Rows are one point carried round by a steady rotation, each followed by how many ticks it has turned.
The counts run from 0 to 138.
[ 97 100 114 126 118 152  81 146 130  99  64 168 151 190 137 128 132  95
  77 152 126 126 133 123 123 155 121 146  84 121 110 121 106 136 144 151
 147 122 147 160 139 130 178 160 118  96]  82
[ 58 122 120 128 133 114 107 163 169 134 106 151  92 145  86 111 115 116
 112 169  87 169 147 155  85 171 171 165 110 134 105 132 122  99 153 145
 121 121 141 108 112 158 119 134 143 115]  20
[130 159 127 126 155 114 119 121 169 103  94 144 173 179 152 106 107 147
 156 120 144 144 135 142 133 145 140 117  52 129 118 164 152 159 122 131
  95 114 185 110  89 103 107 122 110 107]  67
[117 118 154 135  89  95  91 139 141  51 105 169 173 170 150 136 124 115
 130 128 150 163 157  81 137 167 121 122 122 141 139 158 104 123 136 113
 126  72 172 129 122 116 148 108 138 113]  12
[111 114 105 154 125 111 108 123 151 138 135 124 146 127 128 103 129 122
 144 155 116 150 163 143 134 114  78 111  53 143  88 120 137  57 157 158
 162 154 125 168 116 171 136  90 160 124]  48
[ 93 142  86 142 118 106 120 129 153 132 110 149 165 157 170  95  95 177
 166 113 150 149 146 117 129 135 164  84  76 154  92 145 106 143 130 151
 126 160 109  85 109  98 129 150 145 117]  63
[ 84 103  96 128 120 148  76 149 130 111  62 169 136 179 128 122 122  99
  80 147 123 134 139 115 127 153 126 160  75 124 113 127 102 132 153 150
 144 136 133 162 144 132 172 154 123 102]  81
[ 70 125 112 129  93 105 119 146  96 119 137 123 129 113 137  81 149  97
 180 119  87 134 161 113 192 115 172 108 106 175 128 138 137 154 125 156
 126 152 140  89 126 113 103 131 129 152]  1
[ 90 121 146  89 122  77 132 137 118  99 114 152 123 129 118 139 141 102
 151 131  90 158 168  94 167 160 118 156  89 158 138 168 113 130  97 125
 103 104 196 106  97 113 103 112 117 124]  72
[ 55 110  90 135 149 131  79 141 112 107  92 160 104 107 152 108 115  74
 117 104  71 153 171 131 143 134 136 169  74 120 133 141 114 109 105 126
 129 141 119 118 125 151 138 128 128 126]  77
[113 122 121 176 109 155 119 128 113 111 127 142 164 167 147 129 123 113
 150 178  63  88 121  89 134 116 158  72 121 156 103 150 147  93  96 136
 155 132 113 107 116 170 148 146 132 105]  31
[125 165 135 114 143 102 124 116 164 107  93 152 166 164 142 119 110 132
 152 120 142 141 138 150 154 143 141 125  64 135 121 153 148 156 120 123
  93 106 196 108  83  99  97 102 102 107]  68
[ 92 105 102 116  99 107  92 129 152 146 105 118 144 144  95 101 149 110
 129 164 135 126 116 186 183 130 109 125  92 125 104  93 157 122 160 170
 107 153 131 158 126 133 107  73 126 101]  52
[134 134 114 149 108 117 149 115  91 102 123 129 165  95 147 118 156  77
 157 171  80 103 157 125 177 108 145  79  94 145 124 154 160  98 117 126
 158 121 163 154 128 160 125  84 127 133]  103
[ 62 127 119 107 135 101 130 164 169 110 102 119 124 155 135  83 153 109
 127 159 112 121 124 178 176 118 149 136 141 139 113 136 118 145 118 113
  72 114 171 113  79 132  93 119 102  85]  128
[109 130 107 143  92 134 148 152 109  86  70 163 120 135 137 126 142  93
  74 191  91  77 126 151 152 140 167 125 138 133  97 130 101 149 124 123
 146 119 128 121  81 154 134 117 119  90]  26
[ 94 111 137 121  58 116 109 141 151  75 117 157 146 127 130  96 148 147
 112 140 157 156 157 143 147 146  91  86 141 137 133 130  85 150 153 143
 163 115 126 131 115  80 129  82 171 139]  115
[124 139 123 117 121 132 194 151 128 112  91 126 147 108 127 119 157 134
 124 196 112 117 172 143 126 140 146  92  99 143 110 154 130 143 135 123
 187 109 189 176  93 129 137 129 122 109]  99
[ 80 142  89 146 101 102 121 127 133 126 111 157 158 138 173  90 100 172
 166 108 142 141 146 126 148 136 167  73  91 151  91 145 102 149 119 141
 127 164  94  79 105 102 128 132 148 121]  62
[ 62 142  87 126 101 108 136 140 101  92 102 152 139 147 181 115 139 102
 127 148  81 128 151  84 165 113 161 128 134 165 112 171  81 126 105 112
 109 146 124 105  95 117 142 143 148 106]  133
[ 84 139 132 151 145 162 130 128 153 139  97 140 130 102 101 103 108 161
 150 147  87 139 155 196  89 160 185  94 109 105 107 133 160 136 106 127
 171 125 132 122 100 143 130 140 114 102]  94
[107 143 138 123 105 146 125 111 127  84 128 151 145  71 125 118 139 145
 134 152 104 138 176 155 137 143  82  89 125 116 141 155 116 113  97 102
 169 120 144 166  78 102 126  61 143 113]  42
[ 73 111 123 120 101 172  58 141 162 108 131 131 154 135 129  79 148 120
 138 148 117 151 127 178 144 127 105  92 117 109 163 128 159 157 146 155
 122 123 137 159 146  93 144  97 154 135]  111
[ 72 127 133 147 124  94  87 130 157 122 115 163 100 130  91 129  92 114
 125 139  92 184 158 136 107 178 175 157 113 127 116 130 134  82 141 134
 121 117 125  84 125 161 108 100 151 119]  18
[ 78 128 146 156 149 147 117 122 158 134 115 135 129 114  98 101 110 159
 157 136  77 143 154 182  80 162 188  86 113 114  97 132 155 118  98 138
 171 123 124 108 111 151 131 148 121 101]  93
[111 154 115 129 141 103 119 126 174 122 108 138 176 187 166  99  96 169
 166 117 151 155 143 127 114 136 143  94  50 143 107 160 133 154 129 146
 114 131 151 101 100 109 133 151 129 111]  65
[107 145 112 171 121 172  90 115 130 133 130 154 172 152 118 129  99 123
 167 157  65 101 112 106 132 120 168  69 111 125 119 147 188 109  87 139
 143 150 119 113 118 150 148 130 125 103]  33
[ 80 159  94 155 136 148  92 114 121  91 113 144 159 183 187 107 102 113
 141 126  77 124 147  90 127 105 147 130  90 142 129 171 116 116 111 132
 109 139 117 106 111 136 162 144 153 107]  136
[ 83  90 120  93  66  99 107 139 138 140 109 120 139 148 104 106 179 118
 130 179 136 124 109 171 186 145 108 113 121 145 100  96 124 150 148 171
 112 144 131 141 125 113 107 105 132  97]  54
[ 85  82 127  91  65 103 113 140 134 132 118 117 144 158 118 101 182 126
 135 172 129 116 115 169 181 138 101 105 131 148  99 105 114 152 135 166
 110 138 124 137 123 106 126 118 132 101]  55
[100 141 101 131 101 135  79 158 144  69  78 176 167 151 152 106 111 123
 126 124 166 152 151 115 150 150 142 117 113 120 157 150 117 176 152 118
 117 109 172 137 120  85 152 105 135 127]  9
[ 95 102 173 149  80 109 106 105 113 108 118 161 147 139  83 152 126 138
 139 136  82 133 137 108 119 192 176  86 146 138  92 130 124 106  98 151
 165 110 110  87 134 140 139 136 136 104]  89
[ 98 175  97 161 136 164  70 105 134 104  97 166 168 188 163 126  78 112
 137 127  90 133 132  99 127 131 146 136  75 127 142 155 149 130 128 148
 109 152 128 117 116 122 164 117 145 107]  138
[ 84 151 116 121 115 180 100 135 149 144 119 161 165 145  76 131 108 160
 166 170  86 137 123 113 121 148 152  77 128 121 149 140 182 139 106 145
 140 153 159 142 111  96 149 122 133 101]  36
[ 79 126 118 112 143  97 130 171 198 141 107 116 128 172 105  73 142 129
 143 159 124 142 125 157 151 130 156 137 116 159  98 127 137 125 137 133
  83 120 178 119  92 138  93 136 116  94]  126
[104 145 122 131 103 127 132 107 118  89 126 153 140  68 126 131 135 140
 133 143 110 145 186 142 142 144  89  97 114 117 128 154 113 104 109 102
 170 126 140 158  84 109 123  54 155 123]  43
[102 123 163 160 115  83  82 115 142  71 129 159 152 140 126 136 106  97
 134 116 109 174 161 118 123 167 144 133 113 132 126 155 126  77 124 111
 119  82 142  90 127 155 127  87 140 120]  15
[ 97 124 128 116  63 128  96 141 154  84 115 162 153 120 128  91 144 142
 109 145 152 153 150 163 150 154 100  87 139 124 147 126 103 162 154 144
 149 114 127 143 124  71 137  76 164 136]  114
[ 63 128 125 138 129 104  95 149 164 133 111 159  97 139  79 123 102 111
 116 155  95 186 156 143  95 174 173 167 109 128 105 124 129  86 147 144
 121 125 132  97 123 154 117 120 148 109]  19
[ 76  94 134 122  71 100 109 123 121  98 137 117 147 139 170  84 165 138
 150 128 112 109 128 169 178 121 115  81 137 143  93 128  95 144  96 135
 115 128  88  94 112 114 117 125 134 109]  58
[ 84  98 109 106  79 104  99 139 145 145 103 126 136 146 102 103 165 116
 132 173 145 120 109 177 187 139 114 116 106 129 100  90 149 134 154 175
 111 153 132 153 128 123 109  87 135 100]  53
[106 108 148 131  56 102 119 140 161  71 135 151 155 130 143 101 148 156
 111 139 160 153 163 137 140 148  88  81 138 148 117 139  77 136 153 135
 161 107 119 124 109  99 129  89 169 139]  116
[ 59 112 104 140 110 129  95 163 118 126 133 123 135 132 153  71 136 113
 186 119  95 154 165 110 159 109 166 122  95 166 137 139 132 157 128 153
 127 155 138 100 137 112 131 167 139 147]  3
[ 95 154 107 147 115 179  93 127 144 144 120 155 164 149  83 126  99 145
 173 164  85 126 116 114 129 140 170  79 119 119 144 138 188 126 107 147
 137 159 134 129 119 112 144 117 131 105]  35
